128 stands for zero in the data rows.
Here are some numbered points:
[120 149  40  83 100 103 111  45 112 104 153  70 140 127 128 117 145 125
  41 127 169 118 152 149 102 157 109 115  96 135 141 173 128 118  94 147
 140 118 162 117 153  94 125 139  75  92 111 110 103 185  90 149 156  69
 123 148 133 109 162  94  98 112  73 115 108 112 112] 0
[106 125 154 163  72 162 169 109 116 126 136 128 147 165 102 134  86 178
 156 154 144 130 157  82 134 181 133 174 126 133 144 178 142 120  83  91
 122 126  55  65 148 199 147 124 142 176 129 174 179 122  91 122 129 166
 126  86 180 108 151 140 163  81 144 129 102 113 132] 1
[142  92 166 127 153 130 124 145 135 172 142 178 110  97 154 116 126 136
 118 122 123 119 129 108 139 122 138 115 176  99 164 131 129 127 167 150
 103 135 158 136 122 123 114 123 129 140 139 109  96  88 189 144 129 134
 126 136 116 130 124 145 137 150 160 156 150 129 134] 2
[141 136 164 113 117 188  73 165 157 151 137 147  29 115 119 194  96 161
 127 108 106  92 141  90 141 134 149 138 173 111 147  72 110 147 162 146
 112 189 130  86  86 151 163 141  96 181 128 182 162  90 115  64  37 189
 124 103 144 134 106 155 125 177 166 171 126 147  85] 3
[ 92 148 122 130  72 173 134  81  62 129 131 154 152 177 105 133  96 193
 141 160 165 166 186 110 113 191 145 160 152 119 147 228 145 125  81  70
 139 118  65  91 143 229 160 124 107 183 135 153 141 120  70 121 141 124
  99  45 215 124 169 155 151  92 133 117 109  92 152] 4
[133 140 135 183 132 100  86 160  92 132 130 115 122 130 131 145 162 116
 120  93 126 166 117 104 135 114 125 108  89 159 110  77 131 139 151 145
 171 176 138 101 104 145 168 119 143 122 156 146 136 133 138 122 139 146
  89 107 114 102 138 135 114 150 192  84 124 146 140] 5
[158 158 192 202 147  97 101 118  79 146 162 120  98 118 126 148 152 122
  89  85 134 167 102 143 145 130 153 122 108 174 105  88 108 154 143 152
 152 132 117 136  84 119 153 104 123 132 150 127 112 104 164 120 161 132
 119 133  84 103 110 118 109 156 132 110 146 134 138] 6
[170 114 105 167 158 105 113 129 176 160 117 164 159 133 123 171 136 186
 128  99  97  96 107  92 148  94 171 127 133 137  63  62 118 146 152 171
 135  85 164 208 133  85  88 128 223 154 110 116 160 162 171 158 156 156
 141 138  78  96 141 134 187 161 169 152 149 133 130] 7
[167 147 205 220  76 108 164 129  99 127 136 126 122 166 119 184 137 127
 130 140 147 165  92 118 139 148 127 146  86 173  87 146 140 164 138 179
 139 111  88  90 102 103 150  86 137 173 141  97 101 125 147  96 134 157
 153 160 129 124  88 128 117 174  92 135  85 182 170] 8
[130 133 142 129 148 120  94 113 156 138 119 147 132 123 134 132 135 131
 132 134  96 139 129 126 119 105 127  96 125 128 132 112 120 134 147 135
 142 118 160 125  96 139 116 121 139 115 137 117 138 134 142 124 109 119
 131 142 101 132 126 124 154 157 143 123 139 127 118] 9
[114  77 232 156 128 140 136 187 162 160 130  94  44 141 158 154  60 134
 128 130 108 101 137  91 114 136 122 211 103 101 158 141 116 169 122  88
 107 163 113  57  86 128 131 154 153 159 142 189 187  95 180 121  95 230
 115 133 158 116  79 122 122 148 147 169 165 155 127] 10
[148 159  74  95  74 121 171 129  96  57 146  83 176 108 161 141 129 125
 100 135 135  65  86  94 102 157 137 124 164  98 114 183 126 145 161 167
 107 143 133 131 194  85 168 167  29 107  82 141  73 150 131 181  79  56
 199 233  58  84  99 153 164 151 140 152  55 147 145] 11
[100  66 139 128 107  99  98  94  58  91 226  78 105 138 151 105  81  84
 130 133 137 104 182  74 118 159 127 100 112  24 176 203 148 141 149 129
 191 209 175  95 186 121 122 194  59 135 115 117 102  71 162 182 156  76
  58 126 129  50 164 131 177 121 137 108 137 142 140] 12
[153 115 104 147 154 141 133 166 165 169 132 131 130  98 123 153 129 150
 177 104  94 122 125 116 151 108 119 132 131 116 119 106 129 155 159 130
 111 127 122 157 124 100 126 163 155 127  95  84 154 147 163 134 136 197
 162 124 136 130  98 112 136 149 189 169 165 146 113] 13
[ 89 177  30  46 242 103 136 113 137 110  60 119 185  70 134  44 139 169
 168 114  68 136 124 198 135  98 117 111 170 100  80 116  87 133 141 109
 137  95 110 166 196 141  81 128 148 137 186 154 122 175 132 136 111 102
 140 159 100 186 132  85 150  76  81 121 109 108 102] 14
[117 127 110  90  44 127 229 176 160 135  83 133 172 145 109 164 124  91
 190 138 115 137 116 122 107 154  62 175  80 127 132 114 146 133  98 102
  83 131  84 123 149 139 140 115 157 103 164 155 192 116 100 101 139 198
 123  90 195 113 157 163 147  97 132 166 137  85 131] 15
[158 158 160 121 107 128  99 136 136 107 113 169 119 102 153 124 102 227
 124 137  80  78 105 161 145 113 156  65 177 117  81  64 127 141 139 140
 109  94 100 143 138 134 130 124 130 173 148  92 107 133 122  95  71 122
 118 119 125 182  71 162  86  98  77 133 126 142  94] 16
[119 109 112 146 142  79  99 114 105 113 146 138 131 135 120 144 150 150
 133 117 111 123 134  94 150 122 133 112 129 106 131 124 152 131 154  87
 138 138 139 126 132 116 137 107 142 125 136 136 112 105 105 136 115 102
 120 111 117 129 116 100 120 160 147 104 143 124 140] 17
[174 162 206 215 150 103  93 147 139 149 113  98  88 115 140 106  85  58
 102 134 189 119 129 145 137 117 155 149 113 152 134 153  88 136 159 150
 162 159 115  96  55 126 167 150 119 138  39  71  97  90 200 114 157 119
 135 157  73 159  57 103 139 133  65 107 157 108 173] 18
[117 122  53 125 100 155 161 111 138 116  69 121 187 139 101 119 101 140
 175 166 122 142 131 119 147 124 132 137 122 123 138 150 149  99  99  89
 118  90 128 146 127 139 132  90 128 124 124 133 134 141  63 132 137 126
 118  89 147 133 169 115 111  94 131 123 105 131 148] 19
[138 136 182 129 138 168 104 156 181 146 149 150  43 128 138 185 121 137
 113 133 134  80 146  85 139 167 178 155 181 120 147  74 111  90 143 154
  77 212 139  94  88 146 173 152  50 190 136 162 124  73 113  76  16 170
 131  97 105 166  99 185  92 172 163 185 113 151  95] 20
[144 156 248 224 143  95 149 191 136 100 102  62  44 122 169 107  43  62
 107 152 205  67 137 163 102  90 138 189 125 178  93 178 102 157  96 112
 175 171 104  80  69 132 138 185 149 177  24 103 112 120 185 125 148 142
 151 208 101 190  23 110 131 139  38 106 180  93 154] 21
[124 111 125 151 143 135  81 129 139 135 138 132 137 115 170 135 138 108
 114 116 128 129 116 113 134 121 126 102 148 123 137 116 116 147 170 136
 110 132 153 151 132 141 155 132 107 118  98 118 120 113 153 128 101  95
 164 156  84 119 105 136 134 142 153 106 125 121 136] 22
[122 124 144 141 111 139 154 112  92  70 157  87 132 150 104 131 106  98
 132 145 116 124 129 114  75 103 183 124  81 116 121 157 162 158  85 111
 137  99 160  80 145 135 136 156 113 146 121 162 139 175  94 158 141  96
 134 165 128 108 136 114 138 138 140 113 137 147 118] 23
[147 153  72 121 124 128  71 138 170 103 120  57 153 151 124 132 113  75
  98 176 142  96 154 118 105 121 127 110  84 106 145 153  77 129 164 161
 126 196 118 144  88 136 193 168  28  56   2  74  50 132 135  95 115  84
 144 191  48 138 125 117 143 137  92 153  97 125 150] 24
[107 128  94 116 123 131 132 108 156 135 108 145 177 121 119 142 147 141
 147 123 102 144 135 152 155 116 116 117 145 129 131 131 139 131 148 131
 124  98 137 183 108 133 120  99 156  91 133 104 156 112  95 140 147 104
  91  98  93 143 141  85 127 134 171 115 146 148 170] 25
[135 150  99 108  51 141 144  46 129 164 130 102 144 150 139 137 108 173
  59 127 199 145 141 148 133 152 119 142  98 167 153 173 109  72  63 104
 164 120  98 112 191 114 131  74 129 136 123 128 106 183 122 130 118 137
 155 130 177 126 187 110 110  89  55 106  42 133  89] 26
[135 137 132 123 117 116 139 110 118  72 160  95 135 139 142  94 119  52
  99 143 168 105 119 125  91 134 122 106 118 107 142 167 117 122 111 145
 156 149 156 124 150  92 131 163  93 113  97 130  58 148 128 165 162  69
 150 206  85 135 123 122 122 146 123 121 115 131 141] 27
[161 103  93 172 161 102 105 112 172 154 132 167 167 117 107 161 151 166
 145  99 114 123 127 129 153 111 147 115 110 135 129  65 139 141 143 142
 119 120 159 147 123  89 112 122 165 128 118  98 138 145 122 128 152 135
 126 114  89 112 134  95 154 146 175 116 166 113 111] 28
[145 103 139 145 158 118 121 142 143 156 148 147 157 121 139 136 137 114
 116 111 124 125 118  97 132 110 146 116 139 115 127 101 122 132 150 163
 124 113 153 154 136 126 105 133 129 130 117 114 126 129 166 155 139 123
 142 132  95  76 121 131 162 161 178 125 144 135 122] 29
[177 119 137 143 123 154 164 135 143  74 100  81 163 158  69 153 104 139
 164 132 142 144 116 112 124 125 160 155  46 125 107 142 162 115  88 145
  98 100 130  94 105  90 168 149 127 129 121 166 138 182  92 128 153 135
 115 150 146 116 165 118 145 123 101 128 125 153 109] 30
[130 121 116 133 147 128 114 127 135 109 126 146 148 139 118 127 120 110
 138 129 128 133 148 118 109 109 150 111 120 129 132 130 134 131 119 137
 120 123 156 140 131 120 117 130 132 112 134 131 121 124 109 128 138 113
 130 118 138 130 120 123 131 124 133 132 139 127 123] 31
[133 144  95 118 118 159 179 162 118 125  56 106 183  82  91 113 111 107
 182  77 203 145 167 137 108 119  57 235  69 119  84  73 179  93  80  65
  98 134   0 140 216 147 130 142 140 140 191 199 165 101 129  85 171 158
 151 124 224 122 125 194 112 105  18 105  83 115  91] 32
[120  66 179 114 113 156 149 188 146 178 130 130  69 120 164 139  94 147
 164 118  73 106 141  83 144 164  88 177 126 111 157 159 115 163 168 109
  90 172 128  67 116 114 146 155 135 128 128 165 197 121 167 121  83 234
 130 103 180  99 110 158 124 115 179 196 163 132 120] 33
[115  76  99 123 184  74  27  93 130 112 125 167 157 125 142 125 155 136
 147  81 134 114 148  90 132 122 141  82 117 112 138 113 147 105 130  99
 111 106 165 154 117 112 135 114 154  82 131 151 100  86 126 167 109  59
 132 115  84 163 130  81 108 152 148 116 168 117 128] 34
[ 45  69 214 191  94 107 180 121  86 136 246 116  87 168 187  76 107  95
  84 181 167  58 163  43  95 161 160 182 158  55 212 177 105  95 141 113
 120 227 200 113 130 132 131 128  54 136 132 124  85  19 164 140 147  68
 111 114  53  95 145 194 114 142 169 155 108  99 124] 35
[ 55  63 205 148 107 142 186 171  47 114 254 109 105 153 159  69  77  48
  86 161 151  45 114  52 105 189 114 149 175  82 187 197 148 111 154 136
 171 196 161  83 170 104 134 170  67  95 153 187  69 104 176 150 173  61
 131 219  83 110 155 183 143 152 187 164 114  96 116] 36
[ 96 179  52  83  23 128 137   0 134 161 136  61 146 136 168 127 140 163
   0 135 192 154 144 135  97 133  90 143  96 148 180 184  94  85  35  94
 185 111 158 101 224 108  87  94  90 126  89  90 135 227  81 128 118 118
 161 111 173  90 217  97 106  82  74  95  41 110  81] 37
[125 147 158  77 111 166  94 173 153 153 128 135  80 110 134 165 104 112
 134 125 118 110 141 110 146 156 134 144 174 124 126 108 124 146 123 115
  93 155  95  85  89 125 129 139 125 152 141 170 147  84 153  85  38 161
 153 107 161 164 111 179 116 149 141 176 122 134  83] 38
[100 123 102  65 213 137 166  96 157 150 122 131 145 109 132 116 115 192
 152 132  79 115 120 167 127  86 127  65 154 134 124 143 146 123 148 146
 129  87 159 170 165 144  94 144 159  82 158 141 142 169 111 123 128 116
 168 203  89 165 171  71 149 117 123 147 117  98 126] 39
[119 112 104 173 141 119  51 119 111 106 183 125  99  98 134 113 144  43
 109 107 170 161 109 128 135 117 141  59 152 111 121 101 122 147 161 126
 146 145 167 160 154 114 149 125  98 126  83  87 144  97 139 145 117  50
 137 119 107  84  73 126 139 137 161  49 175 117 113] 40
[122 124 143  64 174 144 144 140 189 164  75 177  97  74 136 139 156 215
 156 115  72  74 120 155 119  91 137  96 175 117 116 101 157 123 146 129
 117 120 138 194 139 109  81 118 199  96 144 133 141 178 130  94 134 132
 113 166 118 122 145 105 174 170 123 154 147 100 116] 41
[ 74 172   5  32 157  47 124  83  68  58 129 111 211 173 126  92 195 107
 102  88  73 175 128 223 159 132  99  72 140 186  87 137 145 118 102 132
 133  46 135 178 119  98  89 140 190  66 148  99 121 138  88 199  99  42
 125 104 116 184 154 108  90  36  79  96 152 133 143] 42
[168 105 189 142 126 166 176 187  92 121 106 186 103 157 119 152 135 144
 205 173 149 153 122 122 138 165 103 135 101 133 143 151 139 154 126 130
 125 101 103  54  97  96 145 101 162 155 151 148 109 153 105 100 157 212
 102 146 187  97 127  62  90 116 185 178 150 189 154] 43
[158 126 255 193 125 150 168 158 119 129 167 155  31 160 136 152  84  97
 140 145 177 129 139  92 120 160 139 176 128 130 170 142 113 171 124 157
 121 179 128  75  81 123 139 136 115 179 153 169 131 106 152  84 145 189
 134 146 160 117  67 128 137 180 146 180 156 170 137] 44
[146 110  99 136 156 120 112 103 164 137 146 144 174 132 101 156 127 102
 133 114 123 106 123 122 134 118 132  85 115 129 132  97 168 120 135 175
 125 103 167 157 134 109 114 144 138 106 124 112 115 132 157 139 160 120
 129 156  99 112 157 110 142 144 148 142 158 129 141] 45
[139 113 115 133 150 171 121 134 173 181 107 155 124  87 123 138 164 194
 159 116  82 103 112 125 139  71 155 116 163 117  91  64 133 140 166 149
 126 124 133 207 120  96  81 133 197 135 104 116 122 169 145 109 159 148
 134 162 105 136 127 102 180 166 165 136 157 115 148] 46
[ 98 150 168  91  88 118  83 107  86  75 145 178 128 192 118 101 149 132
  80 176 112 117  93 185  99 126 139  82 135 211  87  96 121 102  88 168
 137  39 116 179  91  95  68  68 192 117 184  93  99 166 131  90  87  92
 124  92 160 155  98 171  91  69  37 133 123 126  57] 47
[121 118  56 120 114  98 139 113 123 140  88 112 165 147 127 138 149 192
 128 110  99 141 105 144 170 140 133 126 135 135 111 143 135 145 138  97
 136 104 138 164 151  98 126 120 152 142 120 117 109 109  96 117 114  99
 140 135  75 154 131  85  92 133 132 114 134 127 174] 48
[ 69 155  49  26 247  91 153 121 114 106  62  97 196  92 131  40 126 168
 169  96  50 171 136 222 165 102 104 101 161 139 107 141 132 125 150 112
 125  80 116 183 156 143  90 119 177  90 186 143 118 171 105 137 119 101
 120 137  76 194 141  75 120  74  63 127 109 125 100] 49
[150 133 115 159  86  92 125 113 100 100 150  99  95 123 136  94  96  84
  97 146 196 126 145 127  88 123 124 142 128 126 123 179 110 156 103 122
 169 153 134  94 152 151 131 149  95 145  65  86 113 143 108 129 132  93
 123 132 151 141 116 112 124 116  68  76 108  99 145] 50
[158 118 127 158 118 142 125 138 104  67 160  75 131 116 124 126 119  74
 135 128 163 140 119 105  96 125 159  93  74 103 101 151 162 144 115 155
 156 138 143  95 133 134 133 188  87 157 112 155 131 125 105 150 162  78
 120 147 124  91 134 129 173 132 121  88 149 152 137] 51
[121 123 167 118  73 169 103 194 157 153 177 129  30 139 134 172  81 111
 127 129 126  87 167  72 128 185 126 182 179  95 155  95 103 125 140 131
  91 211 112  64 107 145 161 167  65 164 127 185 149  88 104  80  50 166
 129  99 141 134 125 187 131 177 158 170 118 121 100] 52
[197  61 151 127 187 168 113 179 166 201 108 136 107  67 170 129 155 163
 186  88  80 144 123 142 144 143 114 185 137 134 119 132  92 127 184  98
  64 136 102 117 102  83 102 145 139 131 112 105 168 120 173 164 137 255
 162 133 156 162  51 125  95 122 192 164 160 174 105] 53
[127 123 181 200 145 114 131 119 100 153 142 131 107 110  93 135 158 143
 134 112 123 133 120 115 130 124 128 126 101 146 113 100 142 121 128 116
 143 143 118 101  83 147 196  91 152 162 149 143 156 104 122 125 135 146
 112 102 127 112 106 140 132 135 186  75 145 149 149] 54
[131 106  87 156 134  94  85 127  76  82 172  92 115 103 126 140 135  78
 111 101 126 156 152 119 141 118 152 108 116 109 106 123 152 152 155 116
 175 184 175 117 149 168 138 167 102 114 128 124 140  97 119 137 131  73
  74  90 118  98 127 125 138 138 139  82 127 113 169] 55
[154 135 102 154 133 127 105 134 160 150 114 146 133 103 129 138 185 151
 141  97 129 145  92 113 169  97 134 106 127 142  95 105 132 150 160 121
 125 108 136 180 122 112 120  99 183 155 114 112 135 128 136 150 145 129
  99 101  97  96 133 110 129 153 178 105 147 140 154] 56
[163  93 173 177 137 160 151 157  88 132 118 188 100 117  92 125 144 132
 215 159 174 150 127  86 111 124 113  89 119 101 142 133 171 147 147 129
 138 142 136  56  96 141 178 101 161 177 125 110 106 122  97 109 148 155
 131 143 176  96 105  87 144 176 192 125 147 173 153] 57
[121 148 160 175 147 112  95 132 138 123 151 130 104 123 143 130 131  78
 132 137 146 142  99 130 116 100 147 129 135 131 122  94  94 125 160 148
 123 163 138 125 101 153 149 117  99 127 114 124 114 115 154 101  98 109
 130 123 102 130  93 154 118 173 142  92 135 134 130] 58
[141 101 132  83 190 143 157 187 176 168 105 117 134  72 162 122 128 109
 157 148 109 143 115 154 115 122 107 175 118 155 141 161 134  94 152  94
  81 143 106 134 139 129  93 170 100  83 128 124 145 101 162 149  81 192
 169 121 143 182 100 131  79 109 132 157 115 148 138] 59
[ 91 133 168  87 131 144 103 141 164 131 145 117  73 132 162 177 108 140
 113 134 109  63 144  88 145 159 153 161 170 128 169 108 108  73 123 144
  96 197 125 101 107 154 156 126  71 177 156 171 129  89 115  69  33 155
 140  74 100 150 123 185 112 146 130 165 101 115  73] 60
[108 123 129  62 196 153 121 151 162 152 119 132 104  80 167 102 137 150
 128 145  72 114 117 134 134  93 132 145 151 109 120 149 101  96 150 110
 113 131 108 142 136 144 116 135  96 103 147 143 151 120 131 133  91 142
 147 130 115 179 136 136  99 129 133 168  93 120 115] 61
[ 94 161  20  81 170 119 128 109 136 113  78  64 203  45 128  81 160  94
  98  59 185 153 161 189 131 135  59 213 103 152 110  39 122  64  65  67
 128 146  72 137 183 138  88 137 101 113 165 178 154 163 131 130 172  97
 123  71 182 108 124 175 125  70  18 101  86  94  83] 62
[133 140  63 110  46 132 109  12  96  65 134  64 119 178 127 133 131 111
  93 145 195 123 159 109  69 135 137 117  80 144 146 212 133 100  66 151
 145  95 140  84 160 103 126 131  78 128  92 106 112 207  69 175 159  86
 121 149 150  74 168 110  96 109 111 113  94 148  86] 63
[116 163  89  89 136 135 148 135 148 153  73 106 164  81 110 121 104 136
 136  96 158 163 126 154 144 116  87 161 109 135  84 102 111 104 115  84
 127 130  69 156 187 151  92 119 139 131 154 150 130 130 138  92 123 118
 160 113 170 167 139 131 106  82  45 107  87 121 115] 64
[144 101 120 165 175 113  74 116 142 156 121 176 140 134 110 144 180 177
 128  89 122 136 127  98 148 109 129 122 137 127 140  68 121 110 153  91
 136 122 151 169 127  90 110  87 198 132 130 107 135 112 111 121 153 121
 117 110  93 134 144  74 117 154 169 111 158 128 129] 65
[ 86  66 169 174 110 134 135  81  58 124 255 100 102 134 158  79  67  83
 102 162 157 120 183  44 128 134 152  98 109   3 177 179 105 156 160 103
 182 214 220 121 170 134 157 153  70 107  86  69 109  27 166 208 135  40
 104 112 107  46 163 150 158 128 178 117 141 133 122] 66
[ 96 184   2  47 205  77 104 125 139 104 107 117 168 104 140  82 181  90
 110 119  98 125 142 191 129 121  90 150 142 127 123 123 114  99  96 129
 140 116 126 144 146 117 107 136 103  80 103 129 107 169 113 159 142  74
 114 144  96 147 142 140 128 101  91 101 111 103 103] 67
[134 140 168 214 112 126  95 131  94 130 171 139 120 103 146 103 120   8
 109 130 213 154 131 124 110 150 113 102 164 135 138 103  87 143 175 126
 124 155 150 139 132 119 134 128  56 123  67  62  94  99 149 122 113  60
 195 141  80 101  58 135 151 131 128  86 139 109 129] 68
[136 119  97 150 145 115 162 169 200 186 117 133 155 105 114 166 136 151
 170 112  92  83 116 136 138  87 132 130 133 146  91  67 136 145 133 160
 109  91 107 196 131  91 112 128 219  92 127  88 177 173 151 119 154 225
 138 121 131 131 112 120 124 120 167 167 157 112 157] 69
Which three points above are nearest to each new point by angle, seen from the average point of the numbered points? Their numbers follow each, nearest first.
[ 97 147  56  96  85 162 154  97 124 137  90 134 170 141 110 137 135 161
 137 126 155 175 142 137 170 144 129 152 124 120 137 153 151  85  90  73
 122 105 106 175 138 155 117 107 105 130 143 146 159 100  73 135 154 136
 113  54 157 144 175 142 103  77  97 106  98 108 154] 19 4 64
[159 120 110 142 134  98 106 121 130  90 145 138 142 116 107 144 123  94
 131 125 148 145 160 115 137 155 150 122 116 103 121 145 142 143 130 138
 130 129 169 119 119 157 114 144 107 113 109 134 149 103 104 138 126  79
 121  79 117 111 119 116 157 143 130 105 141 104 146] 55 51 40
[144 132 165 142 117 157 108 140 117 166 130 141  89 136 127 170 119 138
 129  92  91 132 119 107 146 146 139 122 127 135 124 102 133 161 134 123
 130 149 117 111  78 129 152 133 144 176 137 132 161  93 153 124 104 180
  86 111 160 114 102 144 140 136 163 127 144 151 133] 3 10 54
[ 96 123  92 115 165 141 144 105 159 136 143 132 152 147 127 134 112 124
 131 126  93 114 136 129 112 104 133  86 147 123 114 114 148 133 124 157
 134 102 152 182 137 128  92 154 170  83 140 125 122 146 129 124 148 131
 163 168  94 136 150 108 133 142 155 156 146 110 132] 39 45 46
[116 151  81  71 135 126 168 127 137 139  76 160 166 114 107 111 142 160
 146 110 103 145 114 172 153 119 119 127 139 138 113  90 121 117 124 117
 103  86 105 184 137 127 101  97 144  94 157 119 141 126 114 119 143 109
 128 122 133 149 148 112 117  92  95 127 120 114 130] 49 14 64
[ 72 143 188 207 131 141 133 113 105 132 201 154  85 120 138 102 158  38
  81 116 190 130 135 105 110 127 161 116 177 131 155  90 116 147 161 124
 104 147 162 156 120 103 150 106  58 121 108 105 126 125 150 149  92  38
 222 150  79  90  52 162 131 137 171  99 141 114  89] 68 40 22
[ 80 132 126  50 148 101 120 152 132 100 105 171 116 113 140 107 146 123
 122 172 104 112 115 193 109 123 142 130 154 159  73  75 106  70  95 118
 128  69  55 148 136 136  94  84 157 115 191 129 108 155 127 104  57 104
 119  73  98 199 111 207  51  87  33 147 109  86  64] 47 16 49
[154 142 193 216  42 115 149 114 139 104 124 105 137 151 133 208 112 171
  82 124 113 111  62 166 150 140 162 138 101 188  60 119 168 176 138 176
  99 102 132 128 156 150 155 117  88 193 114  68  88 134 149 138 109 154
 179 207  84 129  59 163 120 182  66 144  75 158 154] 8 16 6
[103 156 109  62  80  95  87 116  95  83 126 169 174 218 108 112 165 130
 114 172  69 149  80 174 116 133 108  63 147 187  81 126 123 125 119 159
 127  47 114 181 116  92  76  89 214  93 157  83  92 116 143 117  80  82
 118 123 150 168 125 164 100  86  73 127 144 152 105] 47 42 16
[134 143 118  93 128 148 104 121 129 176 139 184  98 108 146 132 147 131
 118  97 113 142 132 125 152 129 142  78 159 131 140 111 137 154 161 155
 128 120 136 127 125 131 136 127 127 132 124 123 105 100 149 106  95 109
 117 138 121 113 127 111 166 149 143 141 156 129 141] 2 9 22
[157 130  86 111 174  87  51 144 127  99 131 111 125 128 151  94 159  93
  96 106 142 133 135 148 127  93 125 114 128 118 157 129 101 113 140 111
 149 140 186 146  98 119 143 153 117  62  73 108  91 117 123 154 140  61
 121 140  88 171 115  97 119 133 132  88 164 101 161] 34 67 40
[128 108 119 120  81 109 112 123 107 101  99 131 162 104 141 145 146 178
 119 141  90 104  84 159 135 117 163  99 152 138  70 107 123 155 145 133
  97  88 145 150 151 130 137 120 102 136 129  82  92 129 125 137  79  82
 165 191  88 123  94 137 119 160  97 125  87 133 138] 16 11 48
[143 137 102 126 111 155 150 125 153 136  96 129 157 130 103 151 149 143
 155 125  99 130 123 130 165 139 122 145 133 142 120  98 112 117 148 127
 115  98  96 183 111 104 133  78 176 102 100 109 162 131  93 120 163 168
  98  92 120 131 173 114 127  96 193 116 108 145 157] 25 69 19
[ 65 146 132 124 108 152 116  83  32  70 201 122 113 134 105 116 108 158
 146 143 145 128 196  91 136 196 135 143 197  88 179 198 176 166  78 100
 143 123  75  65 174 245 154 148  96 225 123 128 174 109  76 166 128  84
  92  45 189  83 140 168 183 121 151 120 126  61 122] 4 1 12
[122 113  95 116 186  74  52 122 131 142 137 156 131 117 138 128 163 113
 118 116 129 104 140 125 118 111 117 116 141 119 154 126 130 121 129 101
 136 125 189 139 122 120 127 135 138  83 131 140 111 118 137 147 123  76
 116 156 109 149 133 103 108 155 137 111 155 102 151] 34 17 65
[145 128 154  88 172 136 149 147 154 102 152 137 151 122 155 125 133  72
  91 117 132  82  82 120 105 150 125 103 164 150 158 141 173  94 123 221
 133 115 145 131 139 112  96 172  95  97 179 171  84 153 160 136 160  95
 128 232  83 135 174 139 151 162 134 172 123 136 138] 27 36 45
[133 129 122  98 162 137 116 107 155 136 101 161 127 117 132 130 156 165
 145 118  92 145 115 153 133 103 144  97 152 116 124 102 136 142 152 134
 119 109 163 186 104 121 103 108 159 112 123 120 127 130 121 106 118 100
 112 135 109 124 142  89 148 145 131 125 164 115 135] 41 46 9
[145  86  86 139  96 106  97 118 128 135  90 136 145 118 112 149 156 162
 138 134  99 125  99 142 146 123 139  99 131 143  89 136 133 142 161 118
  98  89 145 147 115 119 156 120 125 141 149 128 103 112  96 152 116  96
 152 136  86 143 108  98 106 163  96 111 134 137 162] 48 17 25
[159 153 201 158 136 186  66 130 151 162 156 156  10 117 115 191  97 182
 110  88 111 116 140  90 165 132 146 134 153 112 158  53 130 158 143 158
 114 198 173 111  72 145 166 154 104 202 152 179 163  92 137  65  55 177
  95 123 146 110  91 156 145 201 165 172 160 148 100] 3 20 52
[149 115  98 154 123 120 145 135 181 152 132 124 187 151 100 173 116 139
 161 122  98 103 144 154 136 108 138 121 115 141  99  82 151 136 122 181
 117 101 118 155 133  79 102 140 205 109 138 100 175 171 137 109 180 198
 113 113 143 114 135 130 136  94 169 173 160 123 131] 69 7 28
[108  93 246 150 114 155 168 156 115 127 142 127  54 179 121 141  88 134
 147 136 114 126 143  99 147 159  99 159 108 118 171 176 123 152 117  93
 109 150  86  40 100 163 160 116 145 168 166 200 214 101 142 124 128 219
 120  91 169 115 107 135 126  83 154 165 147 147 142] 10 33 44
[132 105 164 161  86  90 118 110 104 110 172  74  80 128 157 124 103  80
 113 159 182 123 149 119 118 147 130 132 118 109 121 161  80 132 128 113
 149 172 154 117 146 148 130 151  91 106  81  92 112  70 158 145 151  87
  88 118 121 127 125 126 149 120  71 109 123 105 153] 50 66 12
[169 190  82 111 100 115 114 102 122  38 180  76 185 146 130 158 123  84
 109 150 141 130 106 112 110 157 150  97 117 106 118 174 114 144 118 145
 102 148 141 137 151  88 137 164  48  99  68 126  68 141 149 161 127  69
 176 185  49 117 131 125 171 134 136 134  94 148 132] 11 27 24
[153 130  83 103 172 112  98 129 147 119 116 125 154 129 142 139 152 151
 126 101 116 111 122 123 129 116 134  82 113 111 111 137 149 140 150 158
 140 112 165 174 158 111  98 127 130  87 110 133 118 138 136 147 129  85
 133 161  56 108 122  94 145 166 139 136 147 127 137] 45 34 39
[127 122 130 104  63 139 190 203 171 162  95 123 160 128 133 163 146 117
 189 153  83 142 113 117 159 128  79 162 118 153 141 135 138 134 142  97
  69 106  88 150 128 120 144 116 157  79 109 126 199 120 124 136 127 232
 128  95 164 117 160 132 108 107 176 175 142 102 173] 15 69 33
[123 123 123 128 150 129  83 119 131 120 154 111 145 104 149 138 140  85
 106 109 133 146 110 107 128 129 132  85 135 115 136 119 147 146 146 154
 129 138 157 163 142 129 124 151  98 104 102 128 136 126 133 143 148  59
 118 124 103  80 125 123 145 150 135  94 159 135 131] 40 22 55
[146 114 173 135 117 151 171 161 107 108 106 173 111 174 109 137 121 127
 189 172 140 153 123  94 127 174  95 139 120 131 169 181 143 167 117 119
 117 109  82  51 122 149 167  90 142 159 146 146 142 150  74  95 138 210
 118 104 191  89 129 114 138 105 161 174 149 135 159] 43 1 57
[ 90 122  75  81 146  86 125  92 152  86 111 126 177 137 134 100 154 142
 129 100  81 144 128 191 162  86 128  88 133 131 122 127 170  90 120 137
 112  55 175 187  92 137  89 119 171  60 143 127 125 116 105 156 121  52
 124 138  86 146 138  54 112 129  97 110 156 146 169] 42 25 49
[132 139 123  85  88  95 102 120  84 100 122 166 130 187 108 110 148 135
 112 126  93 162  98 136 116 108 125  99 121 188  88 114 120 112 134 152
 143  98 116 158 120 104  93  93 167 123 172 102 118 116 134 116 104 103
  97 119 158 144 119 138  93 123  92 116 122 136 113] 47 42 16
[146 124 116  66 108 138  71 108  89 117 142 205 118 134 120  93 168 172
 109 117  88 131 134 179 132 120 141  68 161 168  81  83 105 136 173 162
  96  70 135 182 121 112 103 103 162 125 167  87  95 118 127  88  85  75
 112 156 147 138 121 141  84 109 105 123 188 134 104] 47 16 42
[127 140 137 113  82 162 177 131 136 152  96 150 154 167 105 154 121 146
 164 152 150 141 115 119 131 131 103 145 111 116 155 140 132 109 106  90
 118 112  85 128 141 132 138  83 139 131 152 132 149 131  85 100 131 156
 133 102 185 123 157 106 131  96 129 139 100 128 149] 15 19 1
[106 144  31 102 100 113 147  49 121 131 121  90 154 113 119 101 123 147
  57 101 169 154 167 140 123 113 110 137 101 119 132 150 122 103 101 106
 154 117 142 122 193 141  96 113  96 132 132 110 147 175  65 131 129  89
 153 125 174 113 164 122  90  98  61  75  86 108 110] 37 0 26
